In the data rows, 128 means zero.
Here are some points, each followed by its number:
[136 164  97 124 111 104 123 127 152 132 118 164] 0
[134 163 101 123 115 104 125 129 152 133 118 162] 1
[104 140  97 124 128 139 144 153 133 154  95  95] 2
[ 96 139 137 104 153 116 139 108 133 112 131 144] 3
[152 111 143 124  81 111 139 167 119  86 122 139] 4
[102 153 119 111 129 138 138 118 103 135  98 102] 5
[127 154 115 121 135 126 108  99 149 119 107 105] 6
[146 151 158 106 135 109 111 110 104 102 120  99] 7
[134 158  97 117 116  89 127 114 123 120 159 182] 8
[112  89 164 154 155 104  74 112 154 141 130 123] 9
[111 153 162  98 103 155 156 154 182 119 147 189] 10
[124  47 165 164 133 143 116 149 118 160 162 159] 11
[104  87 163 172 138 130 129 168 145 133 145 144] 12
[ 99  69 135 181 119 132 110 119 119 140 157 138] 13
[101  84 166 170 137 127 131 171 145 131 143 143] 14
[101  98 137 159 110 136  94 138 184 149 119 123] 15
[138 164  97 124 110 103 120 128 154 130 116 163] 16
[106 139  95 116 128 138 139 153 132 154  92  95] 17
[154 105 106 120 122 153 160 143  84 144 165 142] 18
[155 111 104 117 121 152 163 141  86 144 165 140] 19
[143 151 125 122 155  70  99 103 125 118 133 168] 20
[ 81 125 118 140 113 166 166 135 129 127 118 138] 21
[104 147 107 125 108 113 113 112 133 127  98 101] 22
[121 116 123 149  94 119 120 137 163 137  98 118] 23
[ 99  98 140 154 110 136  90 135 184 150 117 123] 24
[151 118 130 142 133 140 119  88 113  94 162  87] 25
[186 133 160 117 136 147 120  78 144 120 181 128] 26
[102 102 139 154 112 136  90 140 184 152 119 125] 27
[121 167 139 114 137 127 107  64 120 100 110 112] 28
[165 100 139 123 159 136 133 129  81 148 140 126] 29
[190 111 171 133  74 161 139 122 157  91 152 149] 30
[152 114 109 123 115 168 151 156 111 158 125 122] 31
[104 140  96 125 126 139 142 152 130 155  92  96] 32
[102 155 119 113 128 137 136 120 102 135 101 105] 33
[ 92 155 153 111 135 140 129 104 145  86 115  95] 34
[118 149 166  99 141 132  96 104 121  82 145 113] 35
[122 154 117 121 141 129 109  96 152 121 108 106] 36
[105 140  97 118 127 139 141 151 137 151  93  99] 37
New points follow, each followed by the number of its nearest point above, looking only along the 3 directions in which the numbered points spread most.
[189 114 170 135  74 160 137 122 153  96 151 151] 30
[147 149 161 104 136 109 109 114 105 107 119 102] 7
[124  47 165 168 131 143 117 147 116 164 162 156] 11
[123 130 124 139  75 143 132 139 166  98  82 129] 23
[136 109 184 161 141 126 142 163 126  82  81 130] 10
[151 112 133 143 134 145 114  89 115  98 165  87] 25
[100 115 161 145 116 131  89 107 153 131 120 131] 9
[162 100 137 123 162 134 140 130  83 148 139 124] 29
[151 115 108 123 118 166 154 156 110 151 128 122] 31
[115  98 148 170  98 134 130  95 100 121 103 117] 10
[130 117 112 106 134 107 146 180  84 147 136 106] 31
[134 116 112 107 133 108 147 176  87 148 136 105] 31
[191 114 166 134  73 159 140 124 156  95 152 150] 30
[151 125 114 114 117 119 135 120 149 137 151 201] 4
[153 129 149 132 133 126 139 124  84 131 128 182] 29
[ 94 141 144 106 154 117 139 107 127 116 130 144] 3
[127 134 124 141  74 145 131 138 167  95  80 126] 23
[123 133 122 142  74 145 130 139 166  96  77 129] 23
[148 152 161 104 140 111 114 115 101 104 119 100] 7
[148 124 118 114 117 118 137 120 147 138 148 208] 4
[178  79 165 147 127 117 118 109 110 131 144 144] 30
[106  99 127 152 175 124 130 120  72 149 106  93] 21
[131 148 123 146 115 116 121  97  90 113 125 163] 8
[121 117 150 162  80 161 137 105 107  80  86 129] 10
[ 95 142 142 108 155 116 136 107 131 115 131 148] 3
[150 149 158 103 138 111 112 108 103 102 116 101] 7
[150 117 133 145 135 147 115  91 117  94 162  88] 25
[174  96 119 150 152  92 113 121 116 118 183 139] 30
[121 171 137 113 137 127 108  69 120 100 110 112] 28
[150 150 159 103 140 112 112 107 100 107 116  96] 7
[188 134 161 118 134 146 119  82 141 116 178 125] 26
[127 142 148 114 119 149 142 169 150 147 125 141] 21
[133  47 129 176 114 136 109 145 149 136 214 120] 11
[131  42 127 178 114 138 105 144 147 136 213 120] 11
[185 137 112 120  99 132 135 133 127 136 153 189] 29
[ 99 116 161 144 112 132  90 108 154 130 124 133] 9
[ 88 113 145 143 156 129 148 102 101 120 128 137] 10
[123 133 126 145  77 145 132 139 168  97  77 131] 23
[155 115 108 123 116 166 152 156 112 156 129 122] 31
[157 158 143 105 113  91 125 147 102 114 128 160] 8
[126 130 126 138  74 145 128 138 167  96  81 130] 23
[ 97 115 165 143 114 135  92 107 153 130 122 131] 9
[149 150 159 101 137 108 109 110 105 104 117 104] 7
[118 173 136 110 138 126 107  70 122 101 113 107] 28
[138 119 132 114 141 143 120  86 145 124 138 143] 25
[151 118 128 145 139 149 119  94 119  97 168  87] 25
[130 114 113 107 133 107 146 179  87 149 134 104] 31
[164 108  85 145 114 107 141 136 120 114 211 156] 29
[145 152 158 106 136 109 111 112 102 105 118  99] 7
[118 112 121 149  93 121 123 131 162 137  97 116] 23
[145 116 132 144 132 147 116  88 119  93 163  86] 25
[154 112 112 119 118 168 157 156 111 154 126 123] 31
[131 114 112 104 132 107 149 178  86 144 138 110] 31
[109 157 165  95 100 159 157 154 179 119 150 189] 10
[148 131 134 107 144  94 120 124 103 114 150 115] 8
[128  92 143 117 178 121 135 111 101 154 139 140] 4
[ 92 141 138 106 154 116 137 110 130 115 133 146] 3
[130 113 114 106 132 107 149 177  87 143 137 106] 31
[ 96 142 140 109 158 119 139 109 131 114 132 143] 3
[122  82 123 134 150 149 163 159  69 165 135 128] 31
[118 120 149 164  80 160 135 104 106  82  83 130] 10
[130 115 113 107 135 107 150 178  84 143 140 102] 31
[126 134 127 141  77 144 130 140 166  96  77 130] 23
[153 108 141 125  80 115 139 165 120  87 123 135] 4
[138 151 127 149 133 115 152 179 142 125 102 163] 21
[165 123 180 100 134 159 110 106  99  86 177 136] 26
[144 101 160 135 141 150 108 122 116  75 196  87] 30
[119 114 122 150  93 123 120 129 156 137  95 117] 23
[ 94 142 140 106 157 117 139 113 128 115 128 143] 3
[162 103 140 123 163 136 137 128  83 149 139 125] 29
[191 115 167 135  72 157 136 120 154  94 151 152] 30
[149 128 133 101 139  95 119 124 106 109 151 110] 8
[127 135 125 138  77 148 129 142 165  95  78 127] 23
[123 113 127 117 116 129 128 100 134 131 135 144] 10
[ 99 116 160 149 114 133  89 109 150 130 126 130] 9
[128 115 114 105 133 107 146 180  84 139 137 105] 31
[ 93 142 141 108 153 113 136 106 132 115 130 144] 3
[127 136 125 142  73 145 132 138 165  98  78 132] 23
[131  46 127 177 117 138 105 143 144 134 211 120] 11
[152 130 129 104 143  97 121 123 107 114 152 110] 8
[184 138 111 125 100 133 138 134 132 138 152 190] 29
